In the data rows, the value 128 means zero.
A hidden rule labels the rows of this table. It goes by one to three of the table's principal directions, not those with the most spread.
[111, 110, 109, 104, 113, 130, 119, 138, 150, 135, 122, 156, 142, 132, 137, 100, 151, 128, 120, 125, 122, 132, 151, 122, 143, 108, 128, 121, 99, 130, 149, 123] 6
[126, 130, 140, 161, 125, 112, 155, 169, 104, 113, 131, 95, 143, 94, 126, 136, 116, 162, 136, 117, 138, 158, 94, 139, 138, 150, 164, 143, 132, 119, 100, 130] 4
[123, 138, 108, 100, 112, 120, 117, 96, 146, 111, 135, 153, 162, 141, 139, 107, 196, 124, 131, 100, 121, 104, 159, 145, 133, 127, 120, 132, 162, 141, 145, 110] 3
[89, 89, 81, 92, 35, 117, 117, 146, 182, 76, 138, 192, 203, 81, 175, 3, 207, 165, 100, 90, 106, 182, 173, 153, 167, 114, 149, 134, 132, 140, 215, 102] 6
[137, 137, 149, 159, 137, 137, 140, 151, 112, 128, 125, 98, 136, 115, 126, 154, 109, 146, 142, 125, 145, 139, 110, 123, 124, 140, 157, 127, 134, 128, 105, 150] 1
[101, 92, 88, 121, 56, 95, 152, 192, 123, 83, 132, 134, 173, 64, 147, 67, 164, 188, 99, 106, 95, 163, 100, 131, 157, 142, 177, 153, 126, 136, 166, 108] 5
[159, 152, 211, 178, 177, 172, 114, 105, 124, 149, 130, 87, 96, 166, 131, 170, 59, 92, 166, 124, 195, 121, 129, 108, 94, 120, 147, 78, 139, 101, 100, 173] 4
[126, 127, 135, 136, 131, 127, 130, 129, 133, 126, 129, 126, 124, 119, 126, 121, 112, 130, 128, 132, 132, 153, 129, 138, 130, 129, 125, 130, 123, 120, 127, 126] 3
[144, 145, 160, 130, 185, 131, 128, 110, 106, 176, 115, 100, 52, 158, 115, 182, 55, 92, 142, 153, 160, 119, 115, 134, 97, 124, 102, 110, 97, 100, 75, 148] 3
[107, 111, 134, 148, 78, 137, 141, 174, 155, 95, 128, 138, 187, 74, 154, 70, 141, 175, 131, 98, 138, 195, 144, 141, 152, 128, 178, 126, 132, 122, 164, 137] 3
[132, 113, 122, 115, 165, 121, 127, 133, 111, 176, 107, 107, 32, 118, 105, 155, 25, 112, 102, 196, 124, 173, 106, 134, 101, 119, 85, 131, 58, 112, 104, 141] 3
[120, 112, 106, 153, 114, 127, 153, 194, 110, 121, 116, 100, 153, 71, 107, 149, 116, 186, 112, 154, 98, 170, 97, 109, 142, 142, 163, 161, 111, 153, 127, 143] 6
[128, 138, 134, 137, 141, 133, 129, 126, 132, 130, 130, 128, 148, 137, 123, 139, 146, 127, 142, 121, 136, 123, 138, 129, 137, 128, 131, 129, 133, 131, 114, 128] 5
[124, 127, 133, 162, 104, 137, 149, 171, 125, 100, 131, 118, 184, 98, 125, 129, 150, 168, 135, 110, 117, 134, 115, 109, 148, 141, 173, 139, 152, 141, 139, 134] 6
[134, 134, 131, 91, 116, 132, 97, 56, 153, 129, 136, 171, 90, 161, 159, 83, 124, 76, 123, 121, 140, 110, 163, 155, 109, 114, 74, 102, 143, 111, 160, 118] 3
[103, 94, 89, 97, 81, 106, 133, 161, 140, 119, 117, 145, 123, 76, 145, 70, 120, 161, 94, 137, 107, 191, 130, 150, 135, 123, 134, 141, 94, 127, 164, 122] 3
[119, 123, 108, 134, 103, 104, 151, 162, 113, 98, 132, 113, 164, 91, 123, 123, 161, 171, 120, 112, 105, 138, 105, 133, 141, 149, 161, 157, 150, 141, 130, 114] 3
[147, 155, 162, 151, 200, 140, 127, 121, 107, 171, 117, 82, 94, 154, 101, 204, 85, 112, 156, 150, 165, 127, 122, 127, 106, 128, 125, 121, 110, 121, 61, 155] 4
[121, 112, 71, 93, 70, 97, 123, 110, 132, 89, 138, 152, 131, 85, 146, 67, 159, 149, 86, 136, 83, 156, 124, 162, 130, 145, 100, 163, 153, 151, 176, 100] 4
[139, 110, 141, 115, 127, 143, 100, 91, 138, 140, 132, 147, 64, 154, 140, 101, 69, 79, 108, 156, 131, 122, 129, 113, 107, 108, 88, 98, 107, 111, 162, 130] 5
[101, 106, 76, 107, 67, 101, 141, 157, 143, 88, 132, 156, 179, 73, 140, 67, 183, 177, 101, 114, 86, 168, 133, 151, 158, 138, 140, 163, 138, 147, 170, 100] 3
[142, 126, 155, 134, 145, 106, 139, 118, 92, 118, 138, 97, 76, 150, 111, 151, 90, 103, 122, 123, 121, 81, 78, 107, 101, 139, 133, 118, 148, 103, 121, 107] 2
[128, 146, 115, 137, 132, 124, 131, 125, 131, 107, 137, 120, 190, 124, 115, 143, 198, 153, 141, 109, 120, 120, 141, 135, 143, 141, 145, 153, 168, 158, 117, 118] 1
[129, 131, 92, 90, 134, 112, 112, 93, 127, 141, 128, 145, 106, 143, 127, 127, 150, 110, 113, 146, 111, 111, 138, 146, 122, 126, 84, 142, 122, 143, 124, 113] 5
[130, 133, 121, 134, 84, 114, 140, 129, 123, 84, 138, 121, 156, 88, 148, 98, 152, 160, 123, 101, 121, 145, 117, 154, 125, 154, 150, 144, 181, 135, 149, 124] 4
[153, 145, 99, 70, 148, 107, 91, 12, 123, 134, 144, 156, 53, 187, 120, 131, 138, 53, 102, 156, 97, 56, 137, 147, 90, 130, 26, 134, 165, 137, 142, 88] 4
[133, 156, 155, 148, 160, 143, 132, 131, 128, 142, 125, 112, 161, 150, 124, 168, 153, 129, 167, 103, 162, 108, 145, 127, 132, 128, 152, 118, 140, 127, 88, 146] 4
[129, 151, 144, 158, 143, 147, 143, 149, 130, 131, 123, 119, 182, 130, 119, 167, 160, 149, 161, 108, 140, 116, 139, 119, 144, 134, 157, 132, 146, 139, 101, 145] 2
[123, 124, 96, 99, 100, 121, 111, 95, 149, 108, 138, 163, 148, 131, 141, 87, 177, 122, 112, 122, 106, 121, 154, 142, 135, 125, 102, 137, 149, 146, 164, 107] 5
[135, 135, 119, 115, 146, 135, 109, 96, 138, 142, 127, 132, 116, 142, 121, 135, 129, 112, 124, 148, 128, 132, 149, 135, 118, 121, 99, 130, 125, 140, 127, 130] 4
[149, 140, 121, 101, 110, 121, 99, 28, 137, 92, 160, 171, 105, 177, 138, 93, 162, 65, 112, 118, 99, 53, 136, 133, 112, 135, 60, 123, 200, 131, 176, 82] 5
[123, 100, 106, 122, 97, 117, 131, 135, 124, 106, 136, 144, 114, 111, 120, 99, 115, 129, 94, 148, 83, 129, 103, 109, 136, 131, 112, 141, 125, 133, 170, 102] 6
[146, 133, 137, 128, 150, 121, 110, 82, 119, 129, 142, 120, 80, 148, 122, 128, 95, 92, 119, 152, 132, 127, 117, 140, 110, 133, 86, 127, 135, 122, 121, 115] 1
[157, 155, 200, 145, 212, 153, 104, 79, 118, 180, 128, 99, 57, 211, 118, 189, 63, 53, 166, 134, 193, 81, 132, 113, 91, 108, 107, 75, 111, 89, 71, 151] 5
[108, 116, 97, 116, 111, 123, 137, 171, 135, 134, 115, 136, 165, 102, 132, 120, 161, 165, 124, 127, 119, 152, 139, 130, 150, 123, 151, 143, 100, 145, 126, 135] 6
[113, 121, 131, 133, 111, 153, 130, 167, 151, 143, 111, 141, 163, 110, 149, 115, 133, 153, 141, 117, 150, 160, 157, 125, 144, 112, 159, 113, 98, 128, 134, 161] 6
[133, 138, 173, 162, 173, 167, 134, 162, 127, 176, 105, 101, 116, 141, 118, 185, 71, 127, 160, 140, 171, 141, 135, 103, 121, 111, 154, 100, 84, 112, 86, 179] 2
[133, 123, 124, 116, 165, 136, 117, 131, 121, 183, 104, 109, 60, 124, 120, 159, 54, 119, 118, 184, 145, 172, 129, 138, 104, 115, 99, 125, 62, 125, 96, 161] 4
[140, 145, 170, 150, 168, 150, 123, 118, 128, 151, 126, 112, 117, 160, 121, 163, 103, 104, 156, 124, 164, 113, 136, 117, 118, 119, 133, 103, 124, 112, 99, 148] 2
[113, 123, 100, 103, 94, 108, 130, 119, 140, 96, 140, 160, 170, 130, 135, 93, 200, 134, 120, 96, 100, 99, 140, 133, 147, 131, 129, 141, 159, 138, 159, 92] 6
[133, 138, 131, 142, 150, 142, 116, 115, 139, 142, 129, 128, 131, 127, 124, 134, 118, 124, 137, 150, 144, 164, 146, 146, 135, 127, 105, 134, 114, 136, 108, 140] 1
[145, 140, 154, 117, 138, 141, 117, 87, 124, 141, 128, 135, 81, 169, 136, 142, 99, 83, 134, 123, 139, 74, 128, 115, 99, 120, 105, 97, 144, 109, 135, 134] 2
[115, 122, 132, 134, 124, 141, 130, 167, 141, 148, 113, 129, 147, 109, 148, 118, 120, 151, 141, 123, 160, 171, 146, 138, 141, 116, 156, 117, 88, 122, 114, 159] 5
[144, 114, 143, 120, 178, 99, 125, 114, 86, 155, 130, 87, 20, 155, 97, 163, 42, 86, 105, 172, 125, 113, 73, 114, 92, 127, 99, 122, 90, 100, 96, 111] 5
[131, 120, 136, 131, 120, 121, 135, 151, 108, 130, 121, 101, 105, 111, 138, 132, 97, 141, 122, 128, 140, 138, 102, 125, 111, 133, 155, 120, 119, 119, 122, 146] 1
[155, 168, 187, 155, 163, 144, 128, 78, 119, 112, 146, 114, 139, 194, 112, 177, 151, 84, 168, 83, 145, 29, 126, 99, 109, 136, 137, 101, 207, 114, 116, 117] 2
[132, 127, 174, 166, 150, 152, 141, 169, 117, 150, 116, 100, 114, 130, 125, 160, 70, 130, 149, 129, 161, 136, 110, 101, 124, 121, 165, 101, 99, 104, 103, 162] 6
[136, 133, 183, 151, 187, 164, 126, 146, 125, 198, 102, 106, 62, 153, 126, 176, 21, 98, 154, 158, 187, 152, 132, 116, 108, 102, 125, 84, 52, 87, 78, 181] 2
[126, 127, 159, 157, 120, 139, 129, 145, 138, 113, 136, 119, 157, 119, 145, 106, 127, 139, 145, 102, 161, 154, 133, 131, 138, 127, 165, 111, 134, 115, 128, 138] 1
[150, 154, 186, 170, 191, 152, 145, 141, 97, 168, 115, 83, 93, 165, 102, 219, 68, 107, 165, 135, 161, 84, 101, 94, 107, 129, 144, 104, 119, 106, 68, 161] 2
[146, 144, 125, 117, 124, 97, 129, 79, 99, 96, 151, 121, 109, 153, 125, 134, 155, 102, 121, 109, 108, 58, 95, 133, 111, 153, 109, 139, 192, 128, 128, 90] 5
[111, 115, 104, 145, 101, 117, 150, 175, 131, 104, 128, 127, 170, 70, 121, 106, 139, 180, 117, 134, 105, 190, 118, 142, 157, 143, 147, 163, 121, 141, 134, 119] 3
[149, 153, 158, 133, 160, 133, 110, 69, 126, 116, 149, 123, 129, 190, 115, 152, 160, 82, 148, 104, 137, 54, 134, 110, 113, 128, 117, 111, 182, 126, 123, 107] 5
[148, 127, 172, 147, 145, 129, 128, 114, 106, 143, 128, 97, 40, 125, 139, 130, 18, 100, 125, 151, 164, 158, 94, 142, 91, 134, 112, 103, 111, 87, 111, 148] 4
[110, 101, 79, 91, 84, 107, 122, 116, 148, 100, 136, 170, 133, 105, 130, 67, 157, 133, 89, 139, 77, 146, 138, 140, 142, 125, 96, 152, 130, 141, 184, 88] 2
[111, 97, 101, 105, 114, 111, 133, 165, 124, 143, 113, 126, 97, 95, 129, 108, 94, 148, 99, 155, 115, 176, 116, 133, 128, 119, 130, 136, 72, 124, 136, 130] 6
[107, 113, 90, 154, 115, 130, 156, 234, 116, 152, 98, 95, 171, 38, 130, 144, 114, 222, 124, 162, 134, 238, 116, 145, 158, 139, 178, 168, 58, 159, 87, 180] 1
[136, 135, 129, 123, 131, 134, 119, 117, 127, 142, 122, 122, 108, 123, 142, 130, 107, 125, 129, 139, 146, 146, 135, 146, 113, 128, 119, 123, 121, 129, 119, 149] 4
[113, 112, 93, 110, 108, 106, 136, 150, 125, 114, 128, 134, 149, 111, 120, 115, 166, 151, 110, 125, 96, 126, 120, 123, 142, 130, 140, 150, 125, 143, 141, 107] 6
[144, 136, 114, 128, 111, 108, 134, 101, 104, 92, 145, 118, 126, 125, 118, 134, 151, 128, 112, 125, 92, 88, 96, 125, 117, 156, 117, 151, 188, 145, 144, 103] 4
[143, 171, 137, 112, 160, 126, 114, 50, 135, 131, 142, 150, 131, 186, 125, 150, 176, 80, 155, 105, 138, 63, 158, 153, 120, 133, 79, 125, 179, 126, 105, 104] 3
[124, 141, 128, 144, 138, 132, 144, 158, 124, 144, 114, 111, 146, 99, 128, 151, 120, 161, 144, 133, 146, 170, 132, 151, 135, 137, 143, 142, 113, 132, 92, 153] 4
[117, 126, 139, 134, 101, 155, 126, 145, 158, 116, 126, 151, 185, 129, 147, 105, 166, 140, 144, 93, 139, 123, 161, 111, 145, 113, 164, 107, 140, 130, 159, 142] 2
[147, 150, 168, 111, 179, 136, 105, 69, 126, 170, 127, 128, 59, 195, 136, 153, 88, 59, 150, 126, 176, 84, 143, 138, 94, 111, 91, 86, 117, 92, 94, 137] 5
[123, 123, 115, 119, 106, 129, 112, 114, 147, 111, 140, 153, 159, 132, 145, 89, 171, 126, 125, 114, 128, 127, 148, 134, 144, 123, 125, 127, 138, 139, 150, 118] 5
[132, 128, 170, 163, 159, 145, 130, 151, 124, 140, 128, 101, 132, 144, 118, 153, 103, 124, 150, 122, 160, 131, 121, 102, 130, 119, 162, 106, 111, 114, 104, 145] 5
[115, 104, 116, 119, 97, 130, 131, 157, 135, 132, 118, 143, 119, 102, 148, 94, 105, 141, 112, 136, 125, 160, 127, 129, 135, 119, 134, 122, 94, 121, 150, 138] 6
[134, 120, 132, 136, 107, 139, 123, 123, 130, 108, 135, 130, 134, 125, 131, 115, 127, 127, 118, 127, 115, 116, 121, 106, 124, 129, 135, 123, 150, 136, 162, 129] 6
[155, 140, 140, 115, 150, 141, 105, 69, 120, 153, 126, 125, 50, 154, 133, 145, 66, 80, 119, 165, 137, 113, 126, 134, 87, 126, 73, 112, 129, 121, 127, 145] 4
[127, 144, 134, 129, 188, 125, 136, 139, 116, 173, 112, 105, 112, 148, 98, 190, 114, 124, 148, 144, 144, 126, 131, 131, 125, 122, 122, 133, 91, 123, 65, 137] 2
[159, 135, 144, 120, 129, 111, 113, 69, 94, 116, 147, 110, 54, 156, 140, 127, 90, 83, 112, 134, 131, 79, 88, 130, 86, 145, 97, 115, 166, 115, 133, 118] 1
[111, 116, 113, 132, 71, 136, 124, 153, 159, 93, 134, 151, 204, 89, 166, 62, 184, 170, 129, 94, 137, 174, 158, 145, 158, 127, 167, 130, 141, 143, 166, 136] 1
[130, 115, 129, 126, 95, 144, 120, 117, 143, 121, 128, 152, 107, 111, 149, 89, 91, 120, 111, 142, 121, 151, 133, 130, 122, 123, 107, 117, 126, 122, 171, 137] 3
Here are more rows. What is the label of each one?
[117, 101, 96, 83, 118, 110, 113, 113, 135, 139, 126, 158, 87, 141, 130, 98, 121, 103, 97, 149, 102, 118, 131, 124, 126, 110, 92, 126, 93, 123, 154, 104] ~ 6
[113, 120, 99, 133, 92, 121, 138, 169, 133, 114, 124, 129, 175, 75, 146, 99, 155, 181, 122, 124, 126, 185, 132, 153, 153, 139, 154, 153, 119, 148, 130, 140] ~ 1
[140, 136, 174, 142, 156, 151, 122, 117, 128, 148, 125, 118, 101, 166, 127, 153, 91, 95, 148, 121, 158, 97, 130, 103, 110, 114, 135, 90, 123, 104, 118, 146] ~ 2
[141, 130, 167, 152, 166, 149, 126, 131, 117, 150, 124, 105, 98, 159, 109, 169, 80, 103, 141, 141, 144, 104, 114, 91, 114, 117, 135, 103, 112, 114, 111, 144] ~ 6
[112, 105, 118, 150, 120, 125, 150, 210, 114, 144, 109, 99, 135, 72, 129, 132, 91, 182, 121, 149, 137, 200, 103, 127, 145, 130, 171, 141, 67, 129, 103, 158] ~ 5
[121, 117, 109, 122, 96, 129, 134, 146, 131, 114, 126, 140, 149, 109, 134, 112, 146, 147, 116, 124, 105, 125, 125, 117, 137, 130, 140, 136, 134, 141, 155, 127] ~ 6
[93, 103, 67, 125, 70, 118, 145, 197, 150, 103, 120, 150, 216, 50, 137, 79, 190, 209, 109, 128, 94, 207, 145, 147, 179, 134, 161, 173, 106, 166, 154, 126] ~ 5
[137, 130, 104, 116, 137, 118, 124, 118, 112, 146, 121, 118, 90, 115, 125, 142, 103, 129, 112, 165, 121, 147, 115, 147, 115, 137, 97, 147, 110, 140, 110, 137] ~ 1
[138, 152, 141, 125, 160, 140, 121, 93, 131, 142, 129, 133, 128, 170, 115, 164, 146, 99, 148, 121, 133, 79, 145, 120, 120, 124, 108, 120, 148, 129, 111, 126] ~ 2
[118, 121, 90, 91, 73, 90, 128, 112, 130, 91, 138, 147, 135, 94, 162, 63, 167, 147, 104, 104, 113, 149, 129, 177, 127, 144, 122, 147, 158, 131, 158, 103] ~ 4
[141, 128, 121, 118, 121, 133, 122, 88, 126, 108, 138, 143, 114, 153, 106, 138, 136, 100, 110, 137, 80, 66, 120, 93, 114, 130, 97, 132, 173, 141, 171, 102] ~ 2
[136, 114, 137, 94, 119, 119, 107, 71, 131, 131, 137, 156, 44, 162, 144, 90, 76, 65, 104, 139, 123, 98, 123, 130, 99, 115, 73, 99, 125, 94, 164, 106] ~ 2
[151, 148, 123, 78, 175, 109, 100, 22, 119, 145, 141, 148, 47, 209, 102, 157, 126, 41, 117, 147, 104, 36, 132, 129, 90, 122, 37, 122, 155, 120, 125, 83] ~ 2
[148, 162, 178, 181, 157, 160, 140, 138, 114, 128, 130, 94, 168, 149, 120, 188, 139, 133, 173, 101, 161, 87, 122, 101, 126, 139, 172, 113, 168, 131, 93, 158] ~ 5
[124, 135, 119, 114, 120, 111, 121, 92, 144, 99, 147, 149, 153, 138, 128, 98, 179, 119, 129, 104, 118, 119, 147, 151, 137, 133, 112, 138, 166, 129, 143, 91] ~ 3
[147, 161, 176, 139, 178, 127, 130, 88, 112, 146, 134, 113, 92, 182, 121, 171, 107, 81, 161, 109, 163, 74, 122, 134, 107, 132, 111, 104, 149, 95, 81, 124] ~ 3
[99, 140, 54, 112, 71, 101, 160, 163, 140, 80, 128, 159, 255, 70, 125, 110, 255, 209, 127, 89, 70, 134, 150, 159, 179, 157, 152, 196, 181, 181, 143, 98] ~ 3
[103, 113, 67, 85, 80, 97, 128, 124, 151, 100, 131, 167, 159, 87, 140, 65, 184, 157, 99, 124, 91, 171, 152, 172, 149, 132, 107, 164, 133, 146, 164, 94] ~ 3
[127, 135, 174, 155, 154, 159, 121, 145, 141, 150, 127, 127, 155, 166, 140, 142, 132, 112, 168, 100, 181, 109, 148, 105, 142, 107, 163, 88, 107, 110, 102, 153] ~ 5
[120, 106, 106, 105, 95, 95, 133, 147, 113, 122, 122, 114, 86, 81, 153, 87, 91, 151, 98, 138, 131, 184, 103, 164, 113, 137, 134, 137, 104, 116, 135, 131] ~ 4
[135, 152, 158, 170, 119, 164, 130, 138, 141, 110, 135, 125, 206, 134, 144, 139, 178, 146, 167, 85, 157, 108, 149, 113, 145, 133, 176, 114, 173, 142, 126, 155] ~ 5
[131, 134, 125, 140, 127, 114, 136, 131, 114, 101, 143, 116, 165, 135, 114, 139, 177, 138, 133, 107, 112, 92, 110, 113, 139, 142, 149, 143, 164, 142, 123, 106] ~ 5
[120, 131, 117, 163, 108, 132, 166, 206, 106, 114, 117, 102, 202, 87, 117, 166, 169, 196, 141, 109, 111, 121, 102, 100, 155, 149, 197, 153, 141, 156, 113, 149] ~ 6
[123, 136, 110, 152, 115, 110, 158, 180, 100, 107, 129, 98, 189, 94, 120, 155, 181, 186, 137, 107, 116, 123, 98, 125, 150, 156, 181, 162, 151, 154, 99, 130] ~ 5
[142, 136, 147, 128, 142, 138, 111, 89, 130, 135, 135, 134, 96, 157, 134, 128, 104, 91, 131, 135, 142, 111, 132, 129, 114, 123, 100, 110, 134, 118, 129, 130] ~ 5
[90, 91, 72, 118, 67, 126, 142, 198, 159, 107, 115, 157, 200, 52, 134, 73, 169, 201, 101, 134, 88, 208, 150, 132, 171, 122, 159, 161, 96, 158, 176, 127] ~ 2
[113, 115, 120, 150, 103, 111, 154, 188, 121, 112, 121, 100, 146, 48, 136, 103, 101, 192, 120, 133, 136, 230, 108, 166, 141, 148, 166, 155, 108, 125, 117, 141] ~ 4
[123, 135, 124, 151, 117, 106, 161, 166, 105, 89, 136, 101, 185, 106, 106, 151, 181, 171, 136, 95, 103, 104, 97, 113, 143, 154, 180, 156, 174, 142, 120, 107] ~ 2
[106, 115, 129, 142, 125, 149, 138, 201, 142, 166, 101, 126, 153, 94, 149, 124, 106, 168, 143, 133, 168, 197, 146, 135, 153, 110, 169, 117, 51, 122, 100, 177] ~ 5
